In the rows, zero is written as 128.
Where one turn sends some rows of the set: a few examples, then the rows asked
Q_851: [125 125 147 114 118 113 119 190 143 127 110 149 127 133  99 136 144 158
 125  83 127 107 156 108 114 135 130]
Q_424: [106 162 146 112 131 114 121 127 134 151  99 150 126 114 148 105 118 111
 117 111 107 111 151 137 121 116  81]
Q_429: [140 134 127 140  88 107 154 158 135 138 145 132 127 106 116 111 114 180
 104 108 136 131 137 137 139 131 131]
Q_960: [104 134 147 129 149 136 127 149 118 144  94 153 123 130  95 122 191 142
 112 116 133 151 141 133 100 133 135]
Q_905: [115 117 144 124 130 124 103 132 113 147 142 178 128 113 118 135 156 108
 108 147 120 147 107 115 129 138 122]
Q_466: [122 133 141 119 135 135 106 144 123 141 157 187 130 123 145 122 166 127
 104 140 118 153 115 128 125 137 113]
Q_204: [119 133 142 133 145 134 126 141 131 138 106 155 125 126  86 131 187 139
  97 105 113 157 159 120  98 126 108]
Q_426: [107 123 149  93 118 111 118 156 150 134 114 151 140 131  96 120 135 157
 122 100 124 121 159 105  73 116 106]
Q_750: [128 151 164 117 132 106 121 147 111  97 111 112 123  99 134 107 118 123
 118 122 164 149 126 115 122 131 101]
Q_379: [116 114 144 149 113 112 126 144 117 141 126 160 169  91 157 106 138 149
  82 102 117 129 105 130 140 132 141]
Q_361: [147 133 134 129 134 107 142 107 111 127  88 134 129 125 163 134 136 121
  92 104 128 123 147  96 113 159 116]
Q_17: [117 147 138 134 127 107 147 139 130 138 136 144 185 108 151 127 118 164
  86 100 140 135 103 110 139 133 118]
Q_815: [107 132 127 165 145 126 127 106 106 118  96 141 148 110 144 139 130 134
 106  97 114 125 140 100 124 158 119]
Q_956: [130 120 154 116 114  94 133 158 118 144 105 147 165 107 150 124 141 165
 164 122 134 129 157 100 126 124 102]
Q_973: [119 126 147 125 141 128 107 118 136 167  97 143 135 135  93 127 176 127
  86 108 124 156 145 116 115 137 106]
Q_395: [144 136 131 120  89 115 154 141 150 131 118 114 125 108 111 109 118 177
 108 111 136 135 129 121 115 111 143]
Q_368: [152 131 136 137 127 133 132 143 109 160  93 127 149 112 112  75 144 150
 113 132 128 148 172 131  97 148 111]
Q_744: [119 137 152 125 131 125 112 116 123 153 153 163 134 109 133 139 139 107
  98 144 150 131 103 128 114 135 119]
Q_79: [124 128 131 117 135 113 127 132 137 144  88 148 139 114 155 103 139 175
 150 115 161 131 137  92 131 129  90]
Q_781: [120 125 138 145 126 107 129 137 114 137 135 155 185  89 148 129 142 160
  91 112 133 134  96 140 129 145 118]
Q_154: [127 148 135 133 120 102 128 136 122  98 129 107 121  95 137 138 126 135
 136 138 134 164 138 136 132 136 117]
Q_150: [120 135 133 110 111 116 119 174 132 132 103 156 143 124  94 129 128 166
 128  93 122 108 159 116  87 116 140]
Q_640: [133 142 124 126 123 133 113 129 139 147 117 107 143 111 139  65 147 129
 124 120 134 132 160 116  95 151 121]
Q_177: [134 124 121 133 107 100 151 165 145 121 126 141 117  98 125 118 111 174
  90 109 134 128 136 158 116 136 130]
Q_873: [132 148 146 133 132 148 101 137 119 141 119 172 119 113 121 110 107 121
 123 124 108 106 147 126 115 129  79]

Q_379 goes to Q_177
Q_79 goes to Q_640
Q_154 goes to Q_956
Where do these go?
Q_429 goes to Q_150
Q_973 goes to Q_744

